In the rows, 128 means zero.
T: a few groups of rows, each row roughly a mix of its group's hidden directions; some rows fit no group
T (102 x 10)
[[106 120 115 151 131 132 121 161 161  81]
 [145 131  81 127 123 116  95 118  91 105]
 [149 119 135 115 181 125 132  88 144 112]
 [ 84 131 179 125 112 108 141 145 125 126]
 [150 140  85 150 150 149  93 144 123 108]
 [116 100 106 122 101 165 144  92 150 116]
 [ 92 113 126 157 136 140 109 157 160  97]
 [168 138 111 100 165 131 103 109 148 114]
 [ 91 125 115 172 159 152 132 135 112 110]
 [144 161 100 121 133 152 151 151 131 172]
 [116 175 163 117 112 108 135 135  95 113]
 [160 139 154 154  96 137 133 128 165 101]
 [104 152 148 166 122 106 111  94 130 155]
 [127 130 146  96 151 166 157 140 146 161]
 [136 140 103 174 126  84 150 112 119 125]
 [168 119 141 141  94 156 159 109 144 144]
 [ 99 153  98 128 139 168 121 117  95 146]
 [114 133 184 124  96 118 144 116 103 143]
 [ 99  77  95 146 133 154 132 125 137 135]
 [119 123 148 147 150 153 117 124 177  93]
 [128 156 171  99 121 115 120 119  97 158]
 [153 111 126 136  95 142 129  87 162 153]
 [127 106 112 153 121 167 142  92 164 128]
 [146 146  77 140 110 146 105 154 130 106]
 [168 101 125  90 135 114 114 110 161 133]
 [100 101 151 163 148 116 167 117 113 137]
 [108 124 112 137 127 108 146 164 173  97]
 [176 103  94 148 109 132 121 126 115 153]
 [148  99  94 130 165  88 123 145 125 133]
 [134 140 179 123 124 110 130 125 148  82]
 [109 166 167 123 116 101 152 130 135 158]
 [181 136 123  89 116 127 124 115  99 115]
 [126 158 111 162 142 104 157 164 132 150]
 [157  91 148 156 100 127  97 145 110 130]
 [127  83  87 111 127 164 123 120 113 137]
 [101 110 120 164 153 130 160 140 166 119]
 [117 115 145 131 120 193 126 126 145 104]
 [141 160 117 138 111  76 138  99 115 142]
 [ 82 132 114 137 120 156 101 161 134 102]
 [118 146 110 146 116 161  83 156 107 114]
 [117 101 135 151 156 163 139 139 173 120]
 [144 136 163 120 105 162  87 142 140 108]
 [ 99  88 130 159 131 109 137 163 119 151]
 [ 72 118 164 137 130 128 112 135 137 154]
 [124 129 103 162 162 139 101 143 148  92]
 [132 161 129 162 141 105 158 106 134 165]
 [130  95 152 115 103 113 157 108 166 111]
 [125 124 119 105 120 187 112 104 149 143]
 [ 93  92 131 146 108 104 108  95 113 118]
 [ 98 104  85 133 167 132 140 134 153 130]
 [ 97 122 153 157 129 125 116  77 148 139]
 [ 95 183 150 132 115 142 126 131 111 106]
 [120 156 135 123 144  78 146 143  91 118]
 [136 123 143 141 158  78 158 140 152 145]
 [153 105 156 124 136 130 147 133 106  75]
 [142 125 133  84 106 163  90 112 114 128]
 [165 151 162 112 140 148 113  95 146 112]
 [113 119 116 132 119  89 161 124  94 166]
 [ 99 131 168 129 143 150 130 100 156 161]
 [145 161 173 117 118  95 112 151 117 120]
 [140 102 103 147 117  97 143 166 162 121]
 [131 120 115 132 144 106 123 158 175  87]
 [120 109  74 147 139 123 155  94 123 129]
 [ 98  91  84 120 100 149 121 127 117 138]
 [139 111 173 105 145 120 124  98 153  99]
 [117 117 106 132 145 108 140 154 177  95]
 [103 161 148 140 113 116 180 121 127 110]
 [ 81 125 140 146  94 118 155 160 133 123]
 [ 83 112 143 157 149 140 138 132 169 131]
 [ 96 121 124 107 120 128 114 154 175  96]
 [182 151 116 129 126 133 112 115 133  87]
 [ 91 161  88 142 144 131 111 134 106 109]
 [120 142  89 155 113 165  97 126 154 121]
 [143 173 116 165 140 118 149 109 141 155]
 [ 91 118 131 108 164 135 141 173 117 143]
 [ 83 115 118 140  96 126 131 170 123 150]
 [168 150 163  95 140 127 115 149 122 106]
 [120  90 150  92 120 171 141 143 121 138]
 [102 108 136 113 110 168  87 104 140 126]
 [113 134 116 120 164  82 144 157 102 137]
 [155 148 178 130 118 118  99 148 143 110]
 [152 170 118 125 141 169 136 133 156 153]
 [131 129  93 130 124  89 158  94 101 140]
 [125  88 146  92 148 137 113  95 153 128]
 [108 147 102 135 162  84 140 144 102 123]
 [109 162 136 161 116 124 162  90 142 119]
 [164 107 165 118  92  96 121 136 136 132]
 [150 130 132  88 113 171  97 103 127 126]
 [169 140 104 104 105 111 126 127  84 129]
 [138 130 149 160 156 126 135 140 145  74]
 [149 154  93 132  90 148  99 151 129 116]
 [107 146 148 162 161 129 140 147 163 105]
 [ 77 128 110 130  95 132 136 166 143 125]
 [170 135 110  97 115 108 141 130  86 132]
 [145 149 152 147 102 102 153  91 151 140]
 [128 103 136  91 113 163  89 127 129 100]
 [145 116 134 161 119 137 154  88 170 123]
 [139  81 114 124 121 149 167  95 121 121]
 [147 139  86 158 149 135  98 158 114 125]
 [109 116 160 123 115 172 148 124 163 150]
 [163 164 107 147 138 148  99 130 111 101]
 [113 129  84 136 112 129 150 122 110 177]]

one row of each group, then the others: which group is each in?
[139 162 111 136 149 140 161 162 145 159] | <115>
[130 177 123 108  98 116 122 159 148 106] | <97>
[ 88 140 103 112 149 127 134 150  82 123] | <102>

[114 155 146 108 173 127 149  95 138 107] | <97>
[170 126 104 103 109 107 136 124  86 116] | <115>
[110  83 155 104 121 140 103 107 129  98] | <115>
[115 108 120 150 136 147 159 105 173 155] | <102>
[ 82 123 152 156 104 124 167 137 118 123] | <97>
[140 116 140  99 108  98 104 144  85 106] | <115>
[156 133 171 122 139  88 126 120 115  95] | <115>
[146 153 108 157 124 131  96 146 144  84] | <115>
[141 150 170 154 112 136 119 118 174 122] | <102>
